In the rows, zero is written as 128.
One turn moves every row onto another: examples first, then more rows asked
lak: [113, 179, 117, 121, 127, 131, 116, 141, 134, 135, 127, 150, 124, 123, 137,
 109, 128, 135, 123, 116, 101, 141, 157, 113, 142]
Pogiv: [ 98, 156, 101, 110, 129, 126, 148, 129, 131, 122, 142, 119, 141, 146, 141,
  98, 110, 108, 149, 134, 135, 140, 146, 125, 187]
pasi: [103, 172, 128,  95, 124, 116, 130, 123, 147, 149, 161, 119, 129, 153, 125,
 103, 145, 106, 139, 113, 106, 134, 133, 148, 135]
Fopek: [ 72, 151, 136, 101, 119, 142, 140, 115, 122, 124, 133, 118, 145, 111, 125,
 101, 138, 139, 118, 143, 110, 137,  97, 137, 140]
pobaz: [104, 161, 122, 111, 115, 154, 141, 132, 167, 118, 158, 147, 128, 153, 117,
 111, 120, 126,  99, 129, 136, 117, 119, 119, 139]
fasaz: [ 97, 148, 101, 116, 132, 112, 153, 126, 129, 108, 117, 120, 145, 134, 148,
  98, 116, 113, 147, 123, 123, 143, 146, 124, 178]
zuvub: [ 75, 150, 137, 119, 119, 156, 145, 111, 128, 124, 123, 113, 156, 124, 130,
 104, 120, 142, 120, 153, 108, 143, 114, 140, 147]
todes: [109, 180, 112, 117, 103, 146, 132, 136, 139, 139, 155, 148, 133, 137, 119,
  89, 126, 126, 124, 110, 107, 131, 153, 136, 163]
lav: [ 93, 168,  99, 104, 140, 134, 147, 139, 131, 131, 135, 122, 134, 132, 142,
 119, 112, 118, 142, 146, 131, 144, 144, 122, 177]
kelol: [106, 172, 133,  90, 140, 102, 127, 137, 149, 143, 140, 126, 129, 145, 134,
 113, 136, 118, 127, 127, 104, 133, 144, 144, 120]
Buvu: [107, 143, 142, 125,  94, 124, 119, 120, 152, 102, 132, 119, 137, 154, 122,
  97, 112, 131, 118, 102, 116, 132, 135, 118, 133]
zazab: [108, 185, 109, 124, 118, 129, 152, 132, 152, 103, 141, 161, 125, 130, 142,
  89, 129, 117, 131, 120,  97, 132, 139, 128, 153]
Bevu: [106, 154, 142, 111, 149, 124, 138, 124, 148, 107, 140, 129, 162, 148, 139,
  94, 125, 131, 122, 166, 142, 149, 122, 118, 125]
Moner: [ 91, 152, 108, 103, 123,  99, 139, 129, 130, 131, 141, 132, 122, 149, 128,
  81, 148, 111, 114, 124, 117, 133, 133, 148, 118]
mabag: [111, 130, 151, 108, 132, 129, 115, 125, 142, 131, 139, 112, 174, 154, 136,
  86, 125, 139, 131, 135, 128, 136, 128, 130, 146]
geta: [107, 162, 122,  92, 137,  91, 149, 130, 150, 135, 138, 138, 140, 146, 120,
  97, 141, 113, 109, 118, 121, 131, 145, 149, 122]
vurez: [104, 142, 153, 106, 132, 139, 140, 102, 143, 127, 124, 116, 171, 120, 136,
  99, 143, 132, 133, 116, 107, 126, 112, 133, 152]
kezos: [101, 143, 154, 121, 136, 147, 143,  91, 136, 129, 117, 117, 170, 126, 128,
 106, 125, 131, 121, 128, 120, 135, 125, 126, 159]
nad: [100, 167, 116, 108, 129, 114, 146, 112, 141, 129, 147, 128, 120, 144, 137,
  92, 158,  97, 136, 117, 106, 133, 125, 140, 123]
fenon: [102, 151, 128, 125, 102, 140, 140, 117, 162, 112, 120, 125, 148, 129, 117,
 117, 135, 136, 111,  92, 108, 139, 129, 119, 125]
pafe: [113, 157, 141, 120, 117, 133, 129, 122, 163,  94, 141, 138, 122, 157, 136,
 101, 108, 120, 114, 130, 126, 117, 128, 109, 133]
Furaf: [ 95, 163, 106, 120, 107, 106, 123, 152, 135, 108, 147, 156, 122, 144, 129,
  85, 121, 136, 123, 117, 108, 146, 138, 126, 152]
govan: [ 85, 162, 131, 102, 126, 133, 159, 114, 139, 115, 157, 131, 160, 133, 108,
  95, 132, 128, 109, 153, 146, 149, 106, 133, 141]
Rezen: [ 85, 144,  95, 107, 126, 111, 147, 139, 123, 125, 116, 118, 149, 125, 133,
 110, 117, 129, 135, 119, 123, 150, 147, 129, 176]
poti: [ 89, 157, 112, 116, 108, 158, 135, 138, 157, 125, 133, 134, 130, 131, 119,
 123, 134, 143, 100, 121, 114, 132, 120, 120, 120]
Zagog: [ 98, 125, 149, 119, 138, 129, 117, 113, 133, 129, 135, 121, 164, 153, 129,
 100, 116, 142, 120, 138, 136, 144, 121, 118, 161]
Sagiv: [ 78, 149, 128, 114, 123, 144, 163, 116, 150, 114, 150, 129, 168, 143, 117,
 101, 123, 138, 115, 152, 129, 150, 104, 141, 157]
Vura: [ 91, 163,  96, 102, 138, 125, 158, 136, 135, 134, 126, 126, 152, 120, 128,
 125, 120, 124, 132, 125, 131, 149, 146, 127, 178]
veno: [ 92, 140, 137, 120, 151, 127, 143, 120, 151, 104, 137, 137, 159, 149, 140,
 106, 121, 139, 121, 159, 134, 151, 106, 116, 149]
Pup: [118, 172, 116, 120, 125, 107, 135, 134, 149, 121, 141, 163, 145, 134, 118,
 101, 131, 128, 118,  93, 120, 149, 151, 115, 157]

govan goes to mabag
zazab goes to Pup
Now find these:
Rezen goes to lav
veno goes to kezos
pobaz goes to Buvu
nad goes to geta

One turn moves every row onto another: examples first, then more rows asked
nika: [140, 139, 125, 134, 130, 136, 101, 115, 144, 152, 112,  97, 141, 121, 135,
 130]
bogo: [131, 158, 118, 114, 128, 137, 107, 125, 141, 136, 138,  99, 128, 125, 109,
 149]
Zov: [121, 124, 133, 156,  92, 146, 127, 123, 127, 102, 142, 129, 115, 132, 135,
 145]
Nodag: [142, 132, 135, 157, 131, 128, 112, 112, 134, 139, 105, 121, 134, 117, 135,
 105]
Legu: [115, 120, 125, 133, 127, 132, 134, 142, 125, 107, 137, 125, 108, 159, 124,
 155]
Muvit: [117, 111, 149, 140, 132, 129, 126, 139, 131, 100, 120,  96, 116, 122, 145,
 123]
nimes: [127, 156, 111, 116, 126, 121, 113, 126, 135, 151, 138, 104, 126, 120, 134,
 136]
Bonu: [123, 114, 146, 124, 121, 159, 117, 138, 145, 106, 129,  94, 120, 127, 136,
 125]
val: [132, 122, 140, 129, 147, 153, 142,  94, 130, 126, 120, 121, 136, 139, 124,
 147]
fizi: [117, 121, 125, 130, 124, 140, 132, 142, 128, 109, 138, 127, 108, 160, 122,
 154]
kene: [129, 123, 138, 130, 152, 146, 143,  96, 127, 126, 119, 115, 136, 137, 127,
 151]
deva: [117, 115, 144, 126, 130, 139, 118, 140, 139, 108, 125,  83, 120, 123, 143,
 136]
Moni: [141, 151, 129, 129, 115, 154, 115, 118, 140, 122, 137, 134, 121, 125,  99,
 113]
dos: [123, 110, 152, 137, 122, 150, 125, 136, 138,  99, 124, 107, 115, 124, 137,
 112]
depez: [118, 129, 127, 144,  93, 151, 120, 126, 132, 110, 146, 115, 119, 133, 135,
 161]
ver: [129, 158, 120, 112, 127, 135, 110, 129, 140, 145, 139, 102, 132, 120, 123,
 150]
kanot: [113, 128, 127, 150, 102, 130, 124, 128, 125, 109, 142, 108, 119, 131, 143,
 166]
Pufa: [139, 152, 117, 119, 110, 148, 114, 120, 142, 145, 142, 128, 123, 122, 123,
 112]
tivez: [132, 121, 142, 135, 149, 148, 146,  93, 126, 122, 118, 126, 134, 137, 126,
 141]
lib: [146, 135, 132, 142, 122, 148, 104, 111, 145, 145, 112, 117, 138, 121, 130,
 110]
Kimol: [116, 119, 127, 137, 126, 133, 136, 141, 123, 104, 136, 131, 107, 158, 123,
 149]
rol: [122, 153, 123, 139, 144,  95, 120, 128, 121, 125, 125, 105, 122, 117, 121,
 142]
Vede: [118, 120, 126, 134, 123, 140, 134, 140, 127, 106, 137, 133, 107, 159, 121,
 148]
numil: [115, 124, 132, 162, 102, 126, 130, 126, 120, 102, 138, 122, 115, 129, 141,
 151]
foti: [141, 152, 132, 125, 112, 159, 117, 122, 143, 133, 140, 137, 126, 121, 113,
 115]
daka: [121, 152, 127, 140, 142,  95, 127, 131, 120, 133, 126, 112, 125, 112, 134,
 140]
garu: [135, 147, 125, 142, 118, 123, 126, 120, 126, 133, 131, 144, 117, 116, 129,
  96]
betup: [125, 150, 119, 140, 133,  95, 125, 126, 120, 140, 128, 119, 120, 114, 140,
 121]
puzol: [129, 122, 141, 135, 153, 141, 146,  95, 124, 123, 117, 120, 135, 137, 128,
 146]
kubu: [137, 135, 129, 149, 138, 115, 108, 116, 133, 145, 105, 103, 138, 117, 141,
 124]
pugi: [134, 146, 139, 153, 127, 118, 133, 124, 122, 122, 126, 147, 120, 113, 124,
 104]
fum: [133, 147, 135, 154, 131, 113, 128, 122, 120, 112, 123, 139, 116, 117, 111,
 106]

fum goes to rol
Kimol goes to Legu
lib goes to Nodag
Now find these:
numil goes to kanot
tivez goes to puzol
garu goes to betup
Bonu goes to dos
ver goes to foti

